Each path below is one point turned by a fixed rotation once a step. After each direction that follows a path, write how fast that rotation turns it, in degrees a step (0 if it stays still).
Each turn is a multiple of 5 degrees from 10 to 175, or 0.
Path 1:
[-0.09  2.04 -0.05 -1.08 -1.53  1.08  1.46  0.00  1.23  2.78 -1.27  1.17
 -0.63  1.16  1.17 -2.47 -1.52 -0.17 -1.60  0.97 -0.70 -2.30 -4.35  0.48
  0.11  2.13]
[-1.67  0.29 -2.36  2.07 -0.75  0.36 -0.81  1.11  2.47  1.57 -1.94  0.10
 -2.38 -0.97  1.84 -2.28 -0.96  1.46 -0.36  0.17 -1.89 -0.26 -3.87 -0.01
 -0.13 -0.70]
[ 0.15  2.20 -1.07 -1.17  0.78  3.81  1.05  0.50  0.04  1.83 -0.53 -0.73
 -1.28 -0.39 -0.09 -1.54 -0.25  1.50 -2.23  1.84 -1.85 -0.46 -4.24  0.19
  0.25  1.60]
[-0.83  1.03 -1.07  2.67 -0.53  0.42  0.60 -1.54  2.28  1.20 -1.17  0.47
 -2.10 -2.74  1.30 -2.13 -0.20  0.38 -0.83 -0.23 -1.09 -1.50 -3.84  1.03
  1.87  2.06]
[-0.85  1.25 -0.43  0.93 -0.18  3.86  0.81  0.46  0.36  2.22 -2.11 -1.07
 -1.70  0.03  2.60 -0.47 -1.15 -1.37 -1.39  1.49 -1.63  0.27 -3.75  1.60
  0.04  0.16]
[-0.84  1.02  0.30  1.65 -0.92  0.94  0.14 -0.90  1.13  1.87  1.04  2.52
 -1.65  0.57  1.60 -2.17 -1.10  1.61 -2.81 -0.01 -0.65 -1.47 -4.30  0.85
  1.33  0.87]
[-1.72  1.11 -1.38  0.65  0.84  2.33  1.32  1.65  0.87  2.72 -2.40  0.57
 -2.33 -1.61  2.27 -2.47 -0.49 -0.13  0.35  1.71  0.41 -0.96 -3.68  0.20
 -0.10 -1.07]
[-0.34  0.65 -0.68 -0.11 -0.57  1.89  0.20  0.24  1.80  2.04 -0.16  0.77
  0.57 -0.58  0.61 -3.05 -2.29  0.77 -2.36  1.19 -2.20  0.47 -4.25 -0.10
  0.62  2.52]
[-1.86  0.05 -1.95  2.97  0.85  2.70  0.19  0.40  1.46  1.31 -0.07 -0.21
 -2.48 -2.68  1.57 -1.51  0.54  1.33 -0.84  1.23 -1.81  0.38 -3.12  1.02
  0.92 -0.42]
[-0.29  1.89  0.45 -0.14  0.31  3.42  2.35 -1.62 -0.06  1.80 -0.33  0.95
 -0.30 -1.28  1.53 -1.32 -0.77 -0.67 -1.64  1.83 -0.69 -0.24 -3.92  0.45
  1.15  2.70]
[-2.43 -0.88 -0.28  3.01 -1.28  1.32  0.27 -0.50  2.76  2.03 -0.46  1.03
 -1.62 -1.00  2.92 -1.79 -1.19 -0.38 -0.69  0.48 -0.23 -0.33 -2.72  1.69
  1.17  0.08]
[-1.06  1.29 -0.51  0.06  0.37  3.81  1.85  0.90 -0.36  2.53  0.19  1.16
 -0.66  1.07  2.76 -1.67 -1.10  0.23 -1.41  2.62 -1.01  0.66 -3.76  0.11
 -0.42 -0.74]
[-1.73 -0.09 -0.63  0.90 -0.39  0.71  0.36 -0.88  2.42  1.91  0.65  2.84
 -1.06 -1.90  1.01 -3.58 -0.40  2.10 -1.20  1.71  0.39 -0.73 -3.03 -0.38
  1.35  1.56]
[-1.42  0.15 -2.25  1.27  0.50  3.01  1.82  1.12  1.49  2.60 -1.39 -0.66
 -0.12 -1.82  1.74 -1.94 -0.33 -0.71  0.44  2.89 -1.47  1.41 -2.63  0.15
 -0.53  0.54]
[-1.17  0.02 -0.29  1.23 -0.36  2.63  0.39 -2.46  1.86  0.94  1.60  1.12
 -0.84 -0.57  1.34 -1.71 -0.80  1.50 -2.81  1.88 -1.88  1.12 -3.17  0.04
  1.26  2.75]
Directions:
[ 0.29 -1.06  0.58  0.55  0.41  0.35 -0.21  0.56 -0.16 -1.19 -0.23  0.26
 -0.15  0.75 -0.48 -0.25  0.57 -0.92  0.14 -0.36  0.10 -0.42  0.19 -1.41
 -0.10  0.29]
0
[ 0.68  0.31 -0.08 -0.26 -0.10  0.82  1.42  0.96 -0.63  0.75  0.38 -0.44
  1.00  0.75 -0.60 -0.03  0.26 -0.59  0.19  0.14 -0.41 -0.34 -0.13  0.48
 -0.32  0.07]
160
Path 2:
[ 0.43 -0.43 -0.84 -0.95  0.08 -0.10  0.63 -4.12  0.13 -1.68 -1.58  2.00
  0.30 -2.42  2.96  1.76 -2.08  0.07  2.73 -1.80 -0.09 -2.41  1.24 -1.42
  0.02  0.07]
[-0.12 -1.18 -0.21  0.17 -0.28 -1.12 -0.14 -4.43 -1.33 -1.01 -1.83  1.08
  0.63 -1.75  3.00  1.84  0.76 -3.29  2.13 -1.41 -0.07 -1.03  1.46  1.07
 -1.70 -0.93]
[-0.24 -0.38  0.08 -0.53  0.68 -0.64  0.51 -3.32 -0.27 -1.85 -3.66  1.08
  1.79  0.88  2.43  3.29 -0.73  0.07  2.02 -2.15 -0.74 -2.39  0.69 -0.86
 -2.16 -0.39]
[ 0.92 -1.26 -0.01 -0.49  2.00 -0.30 -1.41 -4.83 -0.73 -0.16 -1.93 -0.04
  0.75 -1.10  2.25  2.65 -1.56 -2.33  1.44 -1.51 -0.79 -1.86  2.09 -0.54
  0.07  1.43]
[ 0.66 -0.68  0.89 -0.34 -0.83 -0.37  0.68 -3.90  0.79 -1.04 -2.63  0.76
 -0.46 -2.29  3.32  1.61 -1.52 -0.75  2.99 -1.69  0.39 -3.20  0.77 -1.26
 -0.75 -0.24]
[-0.31 -0.72 -1.75 -0.44  0.57 -0.86  0.12 -4.91 -1.36 -1.72 -0.86  2.42
  1.21 -1.93  2.71  2.15 -0.05 -1.97  2.25 -1.64 -0.61 -0.93  1.77  0.09
 -1.08 -0.89]
[-0.24 -0.78  1.09  0.15 -0.08 -1.23  0.09 -3.39 -0.20 -0.72 -4.02  0.33
  0.97  0.78  2.59  3.06 -0.06 -1.95  2.05 -2.08 -0.03 -2.27  0.31  0.18
 -2.26 -0.37]
[ 0.79 -0.77 -1.04 -1.08  2.10  0.17 -0.56 -4.49 -0.41 -0.95 -2.19  1.08
  1.40 -0.30  2.49  2.84 -2.31 -0.42  1.70 -1.77 -1.08 -2.00  1.68 -1.14
 -0.28  1.24]
[ 0.77 -1.12  1.01  0.47 -0.52 -0.51 -0.19 -4.71  0.27 -0.51 -2.29 -0.42
 -0.85 -2.59  2.96  1.41 -1.06 -2.47  2.76 -1.19  0.35 -2.18  1.44 -0.32
 -0.71  0.10]
[-0.69 -0.30 -1.16 -0.52 -0.09 -0.55  1.01 -3.97 -0.61 -2.30 -1.60  2.60
  1.02 -1.49  3.13  2.43 -0.35 -0.18  2.86 -2.16 -0.45 -1.78  1.26 -1.07
 -1.04 -1.49]
[-0.51 -1.56  0.11  0.09  0.66 -1.32 -0.80 -4.19 -1.20 -0.38 -2.68  0.87
  1.44  0.25  2.38  2.95  0.53 -3.15  1.53 -1.78 -0.34 -1.40  1.33  0.70
 -1.83  0.26]
[ 1.02 -0.70  0.31 -0.88  0.74  0.13 -0.16 -3.53  0.84 -1.27 -3.49  0.55
  1.04  0.14  2.40  2.79 -2.48  0.18  2.32 -1.99 -0.49 -3.07  0.56 -1.27
 -1.12  0.91]
[ 1.24 -0.83 -0.39 -0.21  0.87 -0.32 -0.87 -5.35 -0.65 -0.72 -1.17  0.06
  0.01 -2.79  2.80  1.58 -1.50 -2.22  2.30 -1.13 -0.52 -1.22  2.05 -0.48
 -0.21  0.20]
[-0.56 -0.35  0.26  0.20 -1.28 -0.76  1.16 -3.58  0.14 -1.81 -2.78  1.45
  0.31 -1.36  3.27  2.25  0.28 -0.95  3.05 -1.95  0.47 -2.33  0.95 -0.70
 -1.38 -1.38]
[-0.60 -1.20 -1.22 -0.55  1.74 -0.90 -0.68 -4.47 -1.62 -1.00 -1.76  2.22
  1.98  0.21  2.40  3.08 -0.20 -1.68  1.67 -2.10 -0.63 -1.29  1.86  0.07
 -1.24  0.21]
Directions:
[ 0.13 -0.38  1.20  0.67 -0.74 -0.42 -0.28  0.03  0.15  0.71 -0.58 -1.00
 -0.66 -0.03  0.00 -0.16  0.69 -1.40  0.06  0.13  0.47 -0.14 -0.24  0.70
 -0.39  0.02]
160
[-0.65 -0.09 -0.56  0.10  0.27  0.86 -0.55  1.64  0.31 -0.67  0.71 -0.46
 -0.96  0.21 -0.21  0.29 -0.25 -0.58  0.19  0.79 -0.29  0.34 -0.40 -0.07
 -0.49 -0.03]
0
